Each path below is one point turned by a fixed rotation once a step. After each direction that follows a path, write how fast that rotation turns it, in degrees per step (0 if it stays still).
Each turn is a multiple of 5 degrees from 10 to 175, or 0.
Each row of a path follows its step; steps can be skipped.

step 10: -6 -2 -7 0 3 7 1 6 -1 17 -5 3 -4 4 0 15 -10 14 -8 13 -4 -8 11 3 -3 -2 -4 5 -8 -8 10 -15 -3 11 -6 -10 6 0 5 -7 -11 -11 -16 5 -5 -7 3 0 -3 -19 -1 -4 13 0 3 -1 2 9 3 19 14 11 0 21 -10 -3 7 7
step 12: -6 4 4 23 3 8 -3 5 -19 5 10 7 -3 3 7 6 -8 12 8 -3 -5 -9 -5 -7 -5 -14 6 -3 5 -19 7 -9 -4 -8 -4 0 -2 5 -2 9 13 -1 2 -10 -11 1 -4 -14 3 7 19 4 1 0 2 -12 19 -5 2 -4 0 3 14 12 10 3 -6 2
step 16: 4 -1 6 3 -12 -5 5 -1 -2 -1 -13 7 -10 -13 24 -12 -4 -8 9 9 -8 -8 -1 0 -9 2 15 10 -15 -20 10 0 2 2 5 11 15 6 2 -6 13 -1 -10 -1 0 -3 -7 -2 3 7 13 11 -4 10 -5 10 -7 12 5 3 -1 10 5 16 0 8 0 0
step 20: -5 1 17 0 -1 10 7 -1 -8 9 -14 18 -7 6 -1 20 -2 16 -5 7 10 -8 0 3 -10 -17 11 -6 -1 -13 23 -3 0 2 -2 -8 4 -2 -10 -5 -1 4 -10 4 -11 -3 -11 -18 2 1 -8 1 1 7 0 1 -5 8 5 2 6 -1 -2 5 10 9 -8 4
step 28: -9 10 -7 8 -17 -3 -2 -3 -3 11 0 8 -19 7 0 7 -7 12 -4 1 15 -5 7 2 -13 1 -13 -2 -11 -18 20 -11 -7 5 -1 3 5 -2 5 5 1 -8 -21 8 2 -6 7 10 6 -14 7 -8 5 3 7 -1 12 14 7 -3 2 0 1 3 5 -8 -5 1
step 30: -14 -3 10 7 8 12 8 0 -12 15 4 3 12 -13 -2 1 -2 5 -4 9 -7 1 7 -9 -9 -13 2 2 -1 -10 19 7 9 -10 -1 9 18 2 -4 12 -5 -1 -4 -11 -9 -4 6 -14 -1 15 9 11 -4 6 6 9 10 -2 9 3 -9 10 2 15 9 4 -2 2
step 36: 9 8 -7 1 -8 2 -8 -2 -1 13 -5 -7 0 10 11 9 -15 6 -12 3 5 -12 1 -9 -4 -20 -1 7 -13 -5 10 3 10 6 -3 -5 -4 5 4 -5 -8 -11 -10 -14 -3 -5 7 1 -15 -21 4 10 -6 -8 2 10 -2 12 2 4 -2 -14 -8 13 -6 1 -5 11
step 38: -3 11 0 10 -2 10 -4 2 -6 15 -4 12 -15 8 -7 15 -4 10 3 6 -2 6 1 -5 -4 -5 0 -9 5 -11 16 -1 -3 -5 -1 0 7 -11 -10 9 13 6 -2 0 -12 -17 -1 -12 9 -4 9 14 21 9 -11 -5 1 5 1 2 8 15 4 12 -4 -6 -1 10
Directions:
1 2 0 1 2 4 0 1 2 2 1 -1 3 3 -1 2 0 -1 0 1 1 -1 0 3 -2 1 -3 -1 0 -1 0 0 -2 -1 -1 2 4 -5 -1 -1 -1 -1 0 -3 1 0 2 2 1 3 -1 3 -4 -2 -5 0 -2 -1 0 2 4 0 2 0 0 -1 8 -4 -> 90

step 4: -18 3 4 7 -5 -1 3 14 -15 -15 9 -1 7 11 -6 9 -2 -13 4 -4 17 -1 7 4 18 6 4 13 0 -21 1 3 12 -1 13 -5 7 1 0 -2 -8 -10 1 7 -2 -14 3 14 -15 3 4 -5 15 -17 6 17 2 -9 3 8 -6 0 10 -1 20 -4 6 11
step 11: -10 -11 13 -12 8 -5 0 -14 4 -10 1 13 -19 -11 -7 -3 6 -3 9 4 13 -5 2 -6 0 2 -9 10 7 -20 -8 -10 22 -12 -1 -10 -15 9 11 7 -3 7 -13 -1 -1 2 17 2 -10 4 -19 6 -7 -11 3 1 -1 2 -9 -15 11 -8 1 -7 -10 -1 -3 -3
step 18: -11 7 10 -6 -15 6 4 -4 2 8 8 1 2 8 -5 -5 -19 4 10 -15 2 -4 -1 -6 5 10 -3 11 6 -3 -2 -7 -9 7 2 -15 -17 8 -8 -1 -2 -10 -6 2 2 -4 -6 15 15 20 14 1 -5 -4 -7 13 13 -5 -10 -3 -4 -11 31 6 -6 0 9 -12
step 20: -21 -1 0 -6 -3 -6 6 -11 -18 -8 -10 -6 -16 -3 10 4 -9 -9 -6 2 -7 4 5 -1 -1 -1 20 9 5 3 16 -8 0 -8 9 -8 -7 -2 9 -9 -16 4 7 -5 -3 5 6 -8 -2 14 20 -3 6 -1 -6 30 -12 -7 1 4 -8 1 -8 -13 -3 -4 9 13
step 24: -2 -13 -2 5 3 8 -6 3 14 -18 -14 7 -13 -6 -8 4 -1 10 -7 -6 -4 -5 7 -3 15 -6 2 4 2 16 -21 -11 2 -4 -3 -2 -15 -12 1 -4 -21 -8 -9 12 9 0 3 -10 -20 -10 -11 -9 0 1 -1 -11 -1 6 -14 -7 -24 0 -4 -3 6 -12 -3 -9
step 28: -1 12 -4 4 0 2 5 -18 -1 6 -2 -4 6 -9 0 4 -3 -15 -21 -20 2 12 3 12 -12 4 2 -6 10 10 5 -1 28 1 -22 1 -7 -11 27 -2 -9 11 -8 -8 -11 8 -8 -2 0 2 7 3 10 -2 1 3 -3 -4 7 10 1 3 -2 3 -11 -13 -3 -7
step 31: -2 4 -8 4 -2 4 5 1 4 -7 22 9 19 1 -9 10 1 9 6 -8 -13 -5 -7 -5 7 3 16 4 19 -7 4 -5 18 3 -4 -1 -12 -3 -1 -16 -3 -14 -13 -14 -4 11 -11 13 1 2 3 -16 -4 -9 4 -17 0 -4 0 23 -10 -5 6 -2 -12 2 2 10
step 39: -11 9 13 -4 -5 11 -5 -8 -10 2 7 -4 20 9 9 14 -18 -2 13 15 -7 -16 -3 -3 11 14 -9 22 3 0 5 2 -1 15 0 -2 1 -2 2 -1 9 5 2 -6 -5 3 6 19 4 -1 7 0 8 -9 -12 10 3 -10 3 12 2 11 4 -23 -1 -8 7 6
Directions:
1 0 2 -1 -1 1 1 -3 1 4 5 0 -1 -1 -2 0 3 0 4 -2 -1 1 -1 0 1 2 1 -4 2 -4 -1 -2 -2 -4 2 0 2 3 -2 0 0 2 1 -3 0 -3 -2 0 2 2 6 1 -2 2 -6 -2 -1 2 0 1 -2 1 -3 0 -1 -2 2 -1 -> 20
-1 0 1 -1 -3 -3 -1 -2 -3 -1 4 -5 0 1 4 0 -2 -2 3 -1 -1 1 3 -1 0 -2 -3 1 0 -6 -2 1 -1 2 -2 -1 1 -1 -2 3 -2 3 2 3 -3 5 1 1 1 2 0 3 -1 -3 3 1 1 3 -1 -2 1 3 1 2 0 -3 1 -1 -> 155
0 0 2 2 -1 1 4 2 -2 0 2 -1 1 -3 -3 1 -2 4 4 1 0 -3 4 2 -1 1 0 -1 2 1 3 1 2 -1 -1 0 5 -4 2 1 0 2 1 1 2 0 0 -4 -2 3 0 0 2 2 1 -1 5 2 -4 5 1 0 1 -2 0 -1 -6 1 -> 10
-3 4 0 1 0 0 -1 1 2 3 0 4 6 4 2 0 2 0 2 2 1 -3 2 -4 -2 0 1 -3 -4 -1 1 -1 3 -1 1 1 -2 1 -2 0 -1 -1 6 4 1 -2 0 2 2 2 -1 -3 -2 2 3 2 0 -1 -2 2 0 3 -2 -1 1 1 -1 -4 -> 85
-5 3 0 0 4 1 0 1 1 -1 -1 5 -1 -4 2 3 0 -3 2 -6 0 4 1 1 3 0 -2 1 0 -1 1 0 2 -4 -1 -1 -2 -1 -4 -1 -1 0 -3 4 1 0 1 0 2 2 -2 -1 1 -1 2 -3 4 3 2 -1 -4 -3 1 1 -3 2 -1 0 -> 110
0 3 3 0 3 1 0 1 -1 -1 1 -2 -1 -1 -1 -1 0 -1 -1 -2 4 -1 2 6 2 2 -4 -4 2 1 3 0 0 0 0 1 -3 3 1 -1 1 3 2 -2 -2 -1 6 1 3 -2 -1 -1 -2 -1 -3 2 3 -3 1 1 4 3 3 0 1 -1 2 -4 -> 155
